One turning vector, and how many ticks it has turned
The counts run from 0 to 135.
145 101 132 171 139 167 159 152 92 137 135 102 115 117 173 97 160 132 142 141 88 101 77 100 122 107 125 114 103 110 94 126 => 117
155 118 132 148 146 158 159 128 70 161 143 117 103 118 149 78 113 157 85 117 89 145 128 129 111 74 127 165 113 107 130 122 => 126
151 89 124 143 180 109 142 142 83 129 138 150 117 111 156 100 133 135 123 126 94 88 110 81 88 163 154 134 92 154 141 166 => 84
150 99 153 152 89 138 160 176 55 150 113 135 125 139 153 122 139 91 100 115 110 98 117 144 104 112 148 135 131 160 139 92 => 57
125 119 159 141 154 100 187 169 94 132 134 103 79 113 151 125 127 135 108 121 84 103 104 86 147 146 87 125 148 80 147 146 => 31
145 129 142 179 146 101 119 170 71 155 127 136 114 127 136 109 125 159 86 108 72 166 124 120 97 145 111 96 128 165 141 137 => 93
123 112 162 175 137 126 94 163 48 151 154 127 139 134 142 117 165 125 135 152 85 87 151 123 113 117 160 106 146 133 144 107 => 102
133 136 149 159 152 104 118 160 50 163 148 91 109 125 128 112 173 122 133 144 101 128 146 122 104 150 118 115 106 116 131 144 => 99
156 107 160 138 115 117 178 165 65 187 103 104 95 111 148 131 135 85 96 137 137 115 152 129 130 123 136 131 130 146 143 90 => 59
152 132 135 155 138 174 153 162 101 137 121 103 87 143 143 111 158 149 109 122 85 100 109 80 112 103 108 88 117 90 118 124 => 113
156 97 129 114 175 132 142 150 97 122 138 132 88 105 121 85 142 125 70 99 90 113 138 68 108 153 136 148 104 130 129 160 => 80
113 101 143 191 146 151 136 144 119 157 161 130 85 125 173 83 134 89 117 122 119 93 134 86 136 135 154 128 129 150 154 92 => 70
145 121 112 149 126 147 151 162 38 128 103 117 104 135 137 97 156 72 145 117 108 94 112 143 92 144 111 122 128 161 149 129 => 52
125 134 149 137 169 130 159 151 64 123 136 119 121 121 151 84 140 131 127 90 59 104 112 96 147 151 130 108 121 84 122 125 => 34
149 111 113 178 162 171 129 98 56 140 111 135 102 145 155 73 110 135 109 118 96 97 134 138 90 120 135 162 108 114 131 145 => 130
149 92 140 164 138 171 161 140 91 146 133 120 123 117 171 79 158 130 146 149 89 113 102 100 160 105 121 113 93 87 109 99 => 118
173 127 102 157 151 140 139 113 62 132 124 136 73 129 147 79 131 104 109 174 123 118 116 130 90 118 102 141 99 131 154 138 => 132
163 112 142 168 160 84 141 177 77 165 96 147 108 122 133 105 135 140 109 141 85 164 143 111 102 138 97 98 136 171 142 133 => 92
149 97 129 139 164 133 126 160 94 129 130 122 106 109 118 86 138 131 63 107 91 113 130 67 108 139 129 146 81 118 155 144 => 81
176 126 136 144 168 153 170 128 81 125 85 137 87 131 144 111 133 149 88 138 113 112 104 90 110 115 118 162 92 147 143 148 => 0
105 109 119 136 141 136 162 171 47 161 89 125 120 158 128 82 99 161 118 123 88 120 115 125 119 105 97 167 120 149 129 124 => 45
173 144 128 156 172 162 138 107 75 131 80 139 103 132 154 92 132 152 91 124 101 103 112 103 114 125 130 148 85 151 162 139 => 1
138 109 116 192 110 148 121 95 61 132 142 156 107 135 170 97 137 129 102 144 102 84 113 144 95 144 130 145 103 144 162 114 => 134
151 123 100 132 168 145 166 112 69 161 136 143 81 133 160 99 117 141 99 149 100 122 105 111 100 91 105 153 116 138 152 162 => 128
130 141 89 135 119 141 159 169 44 140 118 102 77 133 132 85 120 128 124 108 91 123 125 140 80 130 99 138 126 152 148 133 => 48
146 130 150 132 156 129 152 170 98 177 105 107 59 151 162 127 129 78 87 123 146 100 114 91 105 103 133 119 128 145 150 126 => 64
137 113 102 142 164 158 145 100 59 150 131 148 99 144 153 101 120 144 105 121 100 105 100 122 91 96 130 150 107 144 138 148 => 129
131 117 167 140 121 140 149 175 76 149 143 125 93 126 144 134 145 174 118 163 75 91 174 112 106 118 138 110 150 126 121 97 => 107
111 117 110 125 136 105 184 161 53 144 149 125 116 115 163 83 100 159 137 128 76 119 144 129 107 108 125 153 134 158 137 111 => 43
139 116 154 155 169 94 118 162 55 179 124 131 111 160 124 122 158 130 120 137 93 134 120 100 91 138 100 108 148 145 161 167 => 96
136 124 144 163 139 96 121 186 93 100 132 161 86 128 164 126 117 120 91 162 84 64 120 105 134 129 123 107 157 136 134 101 => 24
149 98 136 114 174 136 146 127 94 144 142 153 84 99 139 97 134 135 87 96 87 118 159 67 139 158 148 142 120 147 141 144 => 79
135 134 149 130 134 113 156 182 90 118 113 158 84 127 161 127 123 139 84 147 74 105 122 93 155 140 98 90 138 119 108 112 => 28
102 123 124 142 148 110 163 167 59 150 139 137 123 105 157 65 112 161 129 131 74 126 141 138 139 102 134 142 125 139 154 83 => 42
137 117 145 144 151 135 138 166 122 148 142 120 67 170 169 86 147 73 105 154 126 100 114 73 107 121 135 118 112 136 132 107 => 68
129 116 154 146 139 99 166 180 96 144 112 133 76 112 160 126 131 145 104 164 84 87 136 104 156 157 100 113 139 109 104 110 => 27
170 102 141 136 150 146 169 135 88 145 153 127 121 106 169 82 159 123 144 162 89 125 118 101 157 109 124 113 127 113 131 98 => 119
185 130 125 173 131 124 138 124 103 134 115 121 113 147 177 94 139 139 107 162 122 107 83 100 86 142 104 153 76 144 155 146 => 4
149 117 166 130 135 132 174 155 95 181 124 97 80 161 161 121 127 92 88 122 134 105 150 94 104 115 137 134 136 120 161 111 => 63
137 85 136 151 131 137 161 184 115 145 157 140 73 106 131 104 130 114 73 117 103 128 130 71 127 143 115 163 134 145 128 135 => 76
112 102 153 175 135 108 138 173 98 140 128 120 93 109 176 132 110 149 94 146 90 70 146 116 157 156 112 127 144 101 110 94 => 26
121 106 148 189 130 106 117 185 101 109 129 145 97 110 166 128 103 136 86 138 84 69 126 118 141 133 125 117 150 133 119 98 => 25
186 141 124 160 146 129 158 121 95 127 125 111 99 120 170 84 141 142 111 146 110 110 124 111 78 153 116 147 90 134 155 143 => 3
128 86 134 162 128 147 131 166 113 153 137 169 85 131 150 85 141 110 88 141 106 132 123 67 161 140 131 126 109 149 111 92 => 73
